Each named turn below is shown by a few rows before and after it. Which turns, in which order, take the first row of each later pair to the second? The first pair is answered.
zil (before -> after):
[ -4   4  15 -15   7 -37 -18 -12   1  23] -> [  6   0  20 -44 -10   2  -4   2  22   8]
[  8  56   5 -41 -33  25  44 -34 -14 -33] -> [ 11  55 -15  -9  31  45  16  12 -57 -30]
[ 44   2  17  41  17  44  22 -12 -13 -17] -> [ 34   7  20  59  14   6  15 -39 -19  -2]
nabo (before -> after):
[ 23  30  12 -44 -13  -6  -7 -69 -37 -55] -> [ 59   7  40 -50 -40  22 -18 -50 -20 -19]
[ 31 -61  16  33  26  -9 -40  54  15  66] -> [-14 -29 -12  45  48 -24 -25  65   4  69]
[-16 -27  -8 -18  24  -3 -19 -20  18 -38] -> [  3 -39   8 -23  10   8 -25 -11  27 -24]
[-37  11  26 -20 -20 -62  52 -34  26 -51] -> [ -1 -12  50 -29 -40 -46  41 -36  35 -48]
rarir (before -> after):
[ 29  59   6  23  36 -18  14  -3 -70 -10] -> [ 22  69  -2  11  36   8  27  18 -62 -11]
[ 26  -4  15   2 -21  11   4 -19   3 -31] -> [ 25   0  12   1 -20   8   5 -21   2 -32]
[-17  65   4  40  21 -41 -11  18 -44  30] -> [-27  77  -4  28  21 -23   3  32 -40  24]
Zaki (before -> after):
[-13 -37   1 -10  -5  -3   8  26  36  32] -> [ 27 -57  16 -10   6   0  -9  11  14   3]
[  8  -4   2  40  27 -16 -25   0 -27   5] -> [-19   9 -10  40  22 -23 -12   6 -18  18]
[-34 -11 -35  35  40  40 -32  45 -11  24] -> [ -7 -23 -24  37  43  48 -43  40 -21  12]
[-17 -62 -20 -31  -7 -36 -21 -12  47  19] -> [ -1 -71 -12 -31  -8 -30 -29  -9  41  17]

Between the rows of a pair lie two turns.
[-25  33   1 -19  19  22  20  32  15  13] -> [-32  39  10 -15  -2 -15  23  -1  24  24]	zil then zil
[-28  27 -44  -2  14   2  12 -17 -19  -2] -> [-33  26 -41   2  10  -4   8 -13 -15  20]	rarir then zil
[-36  43 -20  10  -8 -10  22  -4  12  -1] -> [-14  29 -20  -7   1  20  21  -2  10 -45]	nabo then zil
[-59  50 -23  -4 -34  22  44  45  39  56] -> [-85  51 -41  16 -10 -13  36  30  27  46]	rarir then nabo
[36  5  7  8 -5  2 22 10  4 27] -> [ 41   6   6  14   9   0  19   7 -10  17]	nabo then Zaki
[-25  25 -16  -2 -20  12  15 -14  30   3] -> [-17  12 -21  13   9  35  -5  22  13  14]	rarir then zil
[ 46  14  48  27 -10   2  13 -36 -35  12] -> [ -6  54  12  18   3  -4  48 -36 -32 -11]	Zaki then rarir
[ 60   0  66  10 -20 -30  30 -46 -36  33] -> [ 20  30  48  24 -10 -24  40  -6 -33  86]	nabo then nabo
[  9 -23   8 -14  -1  35 -20  16  16  -7] -> [-16  -7  -1  23  14 -10 -28  11   1  28]	nabo then zil
[  0  62 -11   4  -3  36  37  54   5  44] -> [ 53  34  20  47  14 -27  -7  -1 -44  39]	Zaki then zil
[ 24   0  14 -38 -17  37  16  -5   4 -55] -> [ 32  -9   8  13  40  16 -25  12 -45 -37]	zil then nabo
[-41 -18 -60 -37   5  18  39  49 -13 -30] -> [-41 -37 -46  23  24 -44  -9  38 -36  37]	rarir then zil
[  8   4   5  -3  -1 -11 -10 -20  -1  -2] -> [  1   9  -2 -18  -4  11   2   0  11  -6]	Zaki then zil
[-31 -20 -22 -31 -22 -25  15 -42  27 -56] -> [  6 -41 -23 -34  12  41  -5  12  12 -65]	zil then nabo
[  0 -35 -11  -1  29  28 -13   2  -3 -39] -> [  8 -37  -2  -1  18  44 -16  25   5  -6]	nabo then nabo
[ 37  12  62 -12 -88   9  -4 -28  16  30] -> [ 68 -22  53  23 -19  44 -50  25 -32  25]	zil then rarir
[34 -8  0  4 18 39  9 33 -3 -3] -> [ 41 -15  -2   7  28  21   4   9 -17 -32]	Zaki then nabo
[-42 -18   6  11 -25 -69  -6 -45  20  14] -> [-15 -36  24   3 -44 -55 -16 -43  27  20]	nabo then nabo
[-66  26 -32  40  59 -40  -8  21 -25  32] -> [-66  24 -33  23  53   7   3  60  -9  44]	rarir then rarir
[-14   2  -6  -3   6 -78 -14 -29 -11 -32] -> [-37  32 -31 -38   6  -9  26  25   7 -45]	rarir then rarir
[ 53  35  17  13   8  17   2   5 -43  -1] -> [ 39  36  10  11  11  -6   8 -24 -43 -30]	Zaki then nabo
[ 8 16  7  1 -5 12 26 24 -9 52] -> [  6  18  10  -2 -15   5  28  14  -1  54]	zil then zil
[-17 -22   6 -16  10  34  18  29  20  26] -> [  5 -26  14 -13  23  42   7  30   4  11]	nabo then Zaki
[ 10  -6  11  20   3  30 -21  26  -3  34] -> [ -6   3   5  37  13  -1 -26  10 -14  36]	rarir then nabo
[ 33  14  19  -8  23  22 -49 -11 -23  -9] -> [ 25  21  25 -11   3 -10 -40 -44 -16  -9]	rarir then zil
[ 25 -75 -28 -32  13  33 -13  -7   5 -73] -> [  6 -63 -13  -9 -12 -54 -19 -69   7 -43]	zil then zil
[-29  59  23 -22 -14 -30  41   5   7   8] -> [  1  27  32 -28  -5  32  22  61  14  20]	zil then rarir
[  7 -35   4 -11  -9  19 -29 -27  28  28] -> [-33  -5 -20   2   9  12 -15 -10  22  47]	nabo then nabo
[  2  18   0   9 -73   7  22 -50  24  12] -> [ 14  16   8  13 -73  24  15 -27  22  37]	Zaki then nabo
[ 69  -9  12  -2  13  31 -15   0 -26 -18] -> [ 61  -6  15  13   7 -16 -18 -37 -32 -12]	rarir then zil
[ 10 -39  27 -38 -31  15  10  54 -18  23] -> [-52   1 -14 -20   2 -11  30  56 -33  15]	nabo then nabo
[ 21  39   8  31  24 -72  -2 -77 -80 -29] -> [ 53  24  -6 -25  42  70  17  13 -65 -80]	zil then zil
[ 11   0  -2 -12   5   4 -12 -26 -21 -86] -> [  5   3   0  -1   2 -21 -16 -43 -23 -78]	zil then zil
[  0   2  25 -16 -10 -33  17 -21  32 -51] -> [ -2   5  20 -29 -14   1  29   5  43 -45]	rarir then rarir
[ 20 -17   8  47  25 -18 -40  17 -31  38] -> [ 38 -25  19 -23 -26  55  -4  28  21   4]	zil then zil
[-16  18  -5  -7  -2  -2  10   5  13  10] -> [-10   7  -3  -4   2  11   2  17  13  16]	zil then rarir
[-25 -21  -7  18  15 -17 -35 -49  18 -23] -> [ -6 -23  -1  -3   2   2 -28 -53  23 -43]	rarir then nabo
[ 12 -22  -9  32 -17 -40   3 -21  17  -9] -> [ 18 -25  -2  32 -26 -27  -1  -1  23  20]	nabo then nabo
[-34 -43 -30  15  16 -25 -25 -11  13  20] -> [-22 -48 -16  -5 -17  -3 -16  -2  38  36]	Zaki then zil
[-77  -9 -34   5  57  -8 -28  17 -10  -3] -> [-56 -22   0 -26 -13 -45 -14 -59  27 -23]	zil then nabo
[  2  18   9 -24 -27  29  18  33  28 -15] -> [ 29 -20  37  -1 -35   3 -20  13  28  12]	rarir then rarir
[ 13  43  21  -9  28 -10  16  -5 -48 -12] -> [-13  58  19 -26  -4 -14  38  -2 -17   9]	Zaki then zil
[ 11  19  15 -26 -28 -29  -8  -1  15 -23] -> [  9  22  17 -23 -33 -18  -8  20  20   8]	nabo then nabo
[ -4  47 -26 -14  22  43  24  37 -15 -37] -> [-25  55 -13  19   4   3  11  41  -6  56]	zil then Zaki
[ 23  44  42 -13 -62   5  24  -5  10  23] -> [ 45  32  18   7  19  28  -4  18 -53 -42]	zil then Zaki
[  7 -55  -3 -10  -8  -6 -33 -57  -3 -63] -> [ 26 -61  19  -5 -22 -11 -44 -58  -2 -29]	nabo then rarir
[-43  15  18  43 -20 -30 -11  20  29  69] -> [-59  34   8  44 -12 -49   1   1  15  48]	rarir then rarir
[ 36  43  -2 -13  24  79  28  60 -39   8] -> [ 10  54   7  42  16 -24   4  15 -52  85]	zil then Zaki
[  2   5  -8  -2  37  -3   3 -16 -28 -21] -> [ -8  18  -6 -23  13  -1  25 -24  -6 -26]	zil then rarir
[-40 -38 -13  -3  -1  23 -19  61  29  46] -> [-59 -35 -22  23  18 -24 -29  31  12  43]	rarir then nabo
[  9 -38  11  -7   8   7 -21   1  43  -7] -> [  0 -30   3  11  30   4 -29  17  29  10]	zil then nabo
[ 32 -12   0  -4  13  18   9  28 -48  11] -> [ 35 -16   5   7  16  -5   1  12 -57  10]	rarir then rarir
[ 32 -14   3  14  -4  -3 -28  -3  -6  11] -> [ 27  -7  -1  16  -5 -11 -27 -11 -11  11]	rarir then nabo
[-10  98 -33 -35  44  57  59  31 -51 -47] -> [ 20  71  -1  -3  36 -49  21 -75 -78 -72]	zil then nabo
[  1  33  15 -21 -16   0  19   9  15  29] -> [ -5  36   8   6  10 -15   2  14  -9  39]	zil then zil
[  5   5   6  53  11 -53 -33  -4 -20  64] -> [-29  43 -23  45  30 -61  -2 -18 -34  16]	nabo then rarir
[ 42  26  34  -1 -37   3 -29  -4 -37  -9] -> [ 11  50  19  11 -29   7 -20  28 -34  30]	nabo then nabo
[ 11   1 -11  18  27  36  -5  47 -21  11] -> [  2   8  10  33 -13 -27  -8   1  -6  55]	zil then Zaki
[ -7   6  -3   5 -10  16   1  14   0   0] -> [-11   9  -6   6  -7   8   4   4  -5 -15]	nabo then nabo
[-70 -34 -36  -1  33  41   8  54  35 -30] -> [-31 -88  -2  22  22  20 -41  45  40  10]	rarir then rarir
[-30 -26 -33 -37  -6   9   5 -11  29 -12] -> [-23 -35 -41 -12  36  16 -15  13  -2  -5]	nabo then zil
[-32 -38   3 -25  -7 -36 -13 -32 -16 -20] -> [ -3 -56   9 -40  -5  21 -21   8 -12 -19]	nabo then zil
[ -1  44   2 -13  -9 -17  21 -13 -24   1] -> [  8  41   4 -16  -6  16  17  21 -21  19]	Zaki then zil
[ 50  -4  37  10 -28 -32  -8 -65 -19  -5] -> [ 43  18  12 -30 -10  42  27 -21 -20 -62]	rarir then zil
[ 14 -45  -2  16  -6  15  -9  26  29  52] -> [-23 -22 -20  32  10 -15  -1  21  18  60]	zil then nabo
[  6 -38   4   8  26 -21 -34  13   4 -34] -> [-32 -20  -2   2  -3 -47 -12  -8  33 -12]	zil then Zaki
[-34  -4 -26  -5  19   1   5  15   5 -11] -> [-34  -3 -20 -15  -5  -3  13  -2  19 -10]	zil then zil
[-35  24 -31  -6   9  25  19  38  24  28] -> [-25  12 -36 -16  21  -4  20 -21   7 -56]	nabo then nabo
[ 16  18  28 -25 -18 -35   1 -90 -60 -37] -> [-11  49   3 -67 -20  43  45 -28 -36 -51]	rarir then rarir
[-43   5  11  10  15  -3  -7 -29  -3 -31] -> [-36   1  14 -10  -1  33   5 -12  17 -33]	zil then rarir
[-12  -6 -22 -22  -5  23  26  32  34 -92] -> [-13 -23 -23  55  57 -28 -34  49 -17 -30]	rarir then zil
[ -7  16  17  11 -18 -73 -13 -10   5  59] -> [ 42  -8  37 -38 -46  13  -3  27  31  38]	Zaki then zil
[-66  -3 -21 -10  -1  10  15  27  15   8] -> [  9 -52  25   1 -14  19 -31  23   7  29]	Zaki then rarir
[ -5   0 -10   8  21   6 -23   4 -18  -9] -> [-17   7   0   0 -19 -14  -9 -15   8  19]	zil then Zaki
[-24  64  -6  -5 -10  17  13 -18  -4 -23] -> [-15  57  -2  19  12  30 -10  21 -22  16]	Zaki then zil
[-23 -15   8  25   3   5 -27  35  23  78] -> [-22 -18  20  20 -24 -35 -23 -14  33  69]	zil then rarir
[  4 -21   8 -22 -22  21  20  21  34  23] -> [-39  10 -22 -10   3  -2  35  17  20  12]	nabo then nabo
[ 20 -35   9  11   8   4 -34  10 -22 -22] -> [  2 -29   1   7   6 -21 -24 -15 -15 -40]	Zaki then nabo
[  6  -4  14  38  21 -31  -4 -31 -22  11] -> [ 16  -7  29  -8 -36  13  22 -19  28  21]	zil then nabo
[ 10 -14  -7 -13  -1  10  13  -1  25  -3] -> [ 17 -23  -2  -4  -2  -4   3 -12  20  -1]	rarir then rarir
[ 18  36   4 -30 -22  28  45  -3  16 -39] -> [ -2  46   0  28   6 -55  16 -33 -22  -2]	zil then zil
[-35 -36 -33   0  44  13   6  10  13 -59] -> [-67 -23 -25   8   6  -9  12  24  46  29]	zil then Zaki
[-44 -16 -16   3  19  28  29  -5  37 -64] -> [-56  -9 -12  26  14 -27  18 -39  28 -43]	zil then zil
[-28  44 -41 -21  30  12  24  11 -47 -59] -> [-55  55 -23 -21 -26   4  33  35   3  44]	zil then Zaki
[ 46 -21   7 -26   4  42  -6   0   5 -58] -> [ 31 -11  -6 -11  25  13  -7 -18 -17 -73]	nabo then Zaki
[-10   1  32  27   8 -53  -9 -45   3  -3] -> [  4   3  36   4  -2 -33   7 -55   5 -39]	rarir then nabo
[ 40 -36  10   5  -3  17 -18  -3  -9   9] -> [ 38 -33  12  -3 -15   2 -10 -28  -5  -7]	rarir then zil
[  4 -13 -43   2 -15  23 -20   8  31 -39] -> [-18  -5 -52  29   1   1 -29  19  20  -4]	zil then Zaki
[-37  -8 -16 -10 -20   2   7  -5  50  19] -> [  0 -26   6 -15 -24  26  -7   8  46  21]	nabo then Zaki
[  1  70   1 -17 -13 -13  43 -18 -28  -7] -> [ 14  64   2 -28  -9  32  42  18 -25  -5]	zil then Zaki
[-18   2 -13  13  17  -5  -5  17  -7  45] -> [ 25 -18  20 -10 -22   5  -7  -5   9  35]	zil then Zaki
[ 25  -1  20 -11  -8  26  -2  -8  -3  -2] -> [ -5  12   0  14  23  -5  -8 -16 -26  -6]	zil then Zaki
[-44   3  -5 -32 -46  17  17  15  41  25] -> [-60   5 -12 -17 -36   0  10  15  35  38]	rarir then nabo
